(in the rows, 128 means zero)
The rows below come in pairs that one turn or mirror swaps. Which row does each named row swap with?
U: [149 121 110 153 120 126  96 141 127 157 100 134]
H: [130 131 176 156 130 122 137 113 116 148 134 113]
J: [140 150 139 173 163 143 100 143 132 156 118 139]
A: [144 165 132 160 165 144 108 142 147 159 126 131]
G: [132 171 129 140 144 126 150 126 159 164 132 116]
R: [151 127 119 153 115 132 100 137 124 168  94 138]
W: [130 165 128 164 169 138 118 141 150 157 131 127]
V: [107 127 132 153 128 116 146 149 142 180 134  95]
F: [120 114 145 133 122 101 130 119 133 148 141  96]
X: [124 107 131 174 138 138 123 143 123 160  93 134]
N: [141 156 140 125 120 116 146 121 161 165 130 108]
M: [147 171 136 135 138 128 144 122 158 167 131 115]
P: [ 88 137 126 162 147 140 116 121 118 156 117 118]
Q: [119 104 139 169 140 138 118 143 126 155  94 136]
T: [158 135 143 138 111 100 110 125 116 162 136 105]
Y: [121 112 155 134 120 101 135 120 134 149 135  99]
B: [160 135 137 146 108 102 127 124 110 159 130 108]
D: [122 106 136 146 130 139 112 152 165 155 105 129]

R pairs with T
Q pairs with Y
H pairs with D
P pairs with V

The rows below come in pairs that one turn or mirror swaps. Which row does each named row swap with?
bes: [153 156 106 111 158 138 104 128 120 140 112 129 148 136  81  83 119 141
 131 108 126 112 120 142 144 124 111 126 132  97 130 157 146  99 138 140
 175 131 104 132 132 116 131 122 110  99]
zelid: [129 145 143 111 105 152  89 110 125 135 113 131 140  95 116 150 130 150
 111 122 134 128 157  85 125 121 117 137 107 141 121 182 124 127 138 120
 120 148 107 120 135 132 151 126 112 100]
litop: [139 163  96 118 133 135  89 117 131 140 141 148 125 113 107 144 129 137
 114 115  95 126 152 153 108 118 115 135 132 130 134 159 154 126 136  92
 196 124 101 125 120 136 134 122 109 116]
sagi: [125 148 112 113 132 155 154 134 123 137 115 133 120 111 128  82 117 124
 112 120 109 112 130 111 156 128  99  91 121 159  98 124 145 128 147 106
 102 145 110 138 129 117 109 133 103 139]
giki: [142 151  69 117 109 157 105 114 106 141 135 129 142 145 106 159 129 138
 126 129 111 114 125 120 183 114 110 146 115 101 136 110 149 112 144 107
 143 141 107 127 120 138 119 131 129 118]
gino: [122 148 147 130 171 135 137 126 139 127  98 135 114 116 125 129 122 153
 111  96 127 101 143 133 159 128 128 140 138 145  96 143 163 143 137 109
 149 160 116 121 135 102 131 140  91  95]
vamen: [137 144 136 129 131 148 115  84 150 131 140 146 143 142 117 129 129 117
 123 120 124 108 135 164 139 129 131 156 133 148 111 163 161 136 124 145
 138 162 111 117 145 132 125 121 148 106]
fotoz: [141 146 115 103 141 149 121 121 131 136  95 128 124 111 139 103 123 147
 120 115 123 140 172 129  95 135 122 116 112 111  81 128 136 111 133  98
  96 148 101 122 139 108 115 136 119 141]
Bufe: [143 144 140 122 136 110 117 132 108 129  95 148 154 109 118 101 126 149
 110 140 133  97 160 131 163 110 107 129  98 123 101 128 140 125 148 102
 143 131  90 105 134  93 110 125  94 123]
Dofig: [138 144 128 125 130 117 122 143 132 159 110 166 148 148 125 123 124 149
 117 110 119 122 138 111 164 132 136 118 129 105 108 189 152 139 147  96
 136 157  78 121 150 106 118 128 129 123]
kipu: [139 128 127 127 114 176 121 148 110 130 125 101 173  96  89 116 124 143
 116 123 114 119 141  98 111 142  99 126 124 128 121 128 165 108 154 120
 150 146 111 140 122 132 141 112 108 110]
dimu: [164 104 107 125 143 134 104 112 129 128 135 137 106 117 105 110 107 161
 113  96 130 124 135 122 123 108 137 141 121 117  88 125 142 101 135 140
 138 125 113  97 169 105 149 125 116 120]
mosot: [129 101  86  96 136 106 105 121 124 131 128 117 134 148  99 127 132 152
 128 101 134 129 126 111 105 124 116 133 124 108 135 166 169 120 140 123
 132 131 123 112 160 120 128 117 107 113]
Dag: [151 159 121 131 106 138 127  95 135 150 136 131 151 136 109 122 154 134
 123 109 138 102 140 144 127 112 142 149 126  97 144 149 129 125 126 136
 129 127  99  99 142 123 113 139 143 126]
neze: [110 152 108 105 110 168 139 137 131 137 144 123 123 119 131 139 108 173
 100  98 127 148 140 133 135 108 108 109 113 144 129 144 147 131 160 111
 103 146 113 127 144 158 117 127 118 140]
Taf: [140 137 119 143 145 148 147 109 105 150 106 138 133 163 129 153 128 135
 104 121 147 124 158 115 179 137 119 141 108 133 134 164 150 130 137 123
 141 153 111 131 143 127 156 139 121 129]
mafo: [140 100 106 116 116 140  99 117 120 133 152 138 102 107 118 122 122 131
 112 116  87 137 137  96 149 130 126 121 132 109  86 109 146 115 139 110
 131 146 106 117 168 117 133 133 119 149]
gub: [128 137  85 146 142 134 102 135 125 120 118 152 121 119 130 124 106 143
 117 133 112 134 149 125 138 123 102 105 119 160 114 172 164 123 148 123
 180 170 132 131 128 133 112 118 122 124]
Mager: [101 153  98 105 140 156 117 102 128 136 148 139 108 100 145 121 135 134
 104 152 110 138 164 103 154 121 116 134 138 130 117 145 142 151 139 103
 133 168 130 120 128 138 133 149 121 123]
Zabiz: [129 100 116 101 130 168  96 129 132 132 173 144 120 128 117 108 128 143
 107 126 130 105 138 109 138 144 116 120 136 148  74 147 148 131 137  84
 146 148 106 126 152 155 131 138 119 110]
pimi: [137 143 113 119 140 167 127 119 111 144  96 136 119 140  98 135 134 107
 105 129 131  85 142 125 139 139 100 136 121 124 133 103 158 138 128  94
 155 130  98 148 130 121 147 145  84 127]
pudo: [136 136  73 107 140 145 131 134 111 142 114 132 130 120 112 112 124 158
 120 115 110 114 137 107 138 116 110  91 127 133 143 131 137 117 143  60
 135 140 103 137 120 112  99 135  96 146]
zim: [132 138  84 116 136 156 119 113 132 127 136 118 120 124 112 104 130 119
 115 126 131 106 129 137 117 114 108 171 115 156 127  92 165 116 137 104
 128 133 124 120 110 152 119 144 109 123]
febeg: [131 136 102 123  94 161 138 123 123 141 132 141 135  84 120 125 123 120
 128 111 131 131 138 151 175 127 120 182 104 117 123 137 163 127 132 113
 127 144 123 129 122 131 132 125 121 144]
tor: [169 146 116 111 120 162 107 110 122 149 124 128 150 126 128 106 122 121
 134 101 124 139 154 137 117 149 123 140 108 107  89 129 145  85 125 128
 118 154 106 125 147 135 107 133 150 136]
Zom: [133 159 159 110 111 143  91 124 129 144 125 132 143 133  95 126 123 149
 107 112 134  91 122 135 108 132 110 115 124 124 119 134 159 122 136 137
 156 141  99 115 157 128  79 137 114 121]

tor pairs with fotoz
giki pairs with gino
vamen pairs with pudo
gub pairs with litop
Bufe pairs with febeg
pimi pairs with Taf
bes pairs with Mager

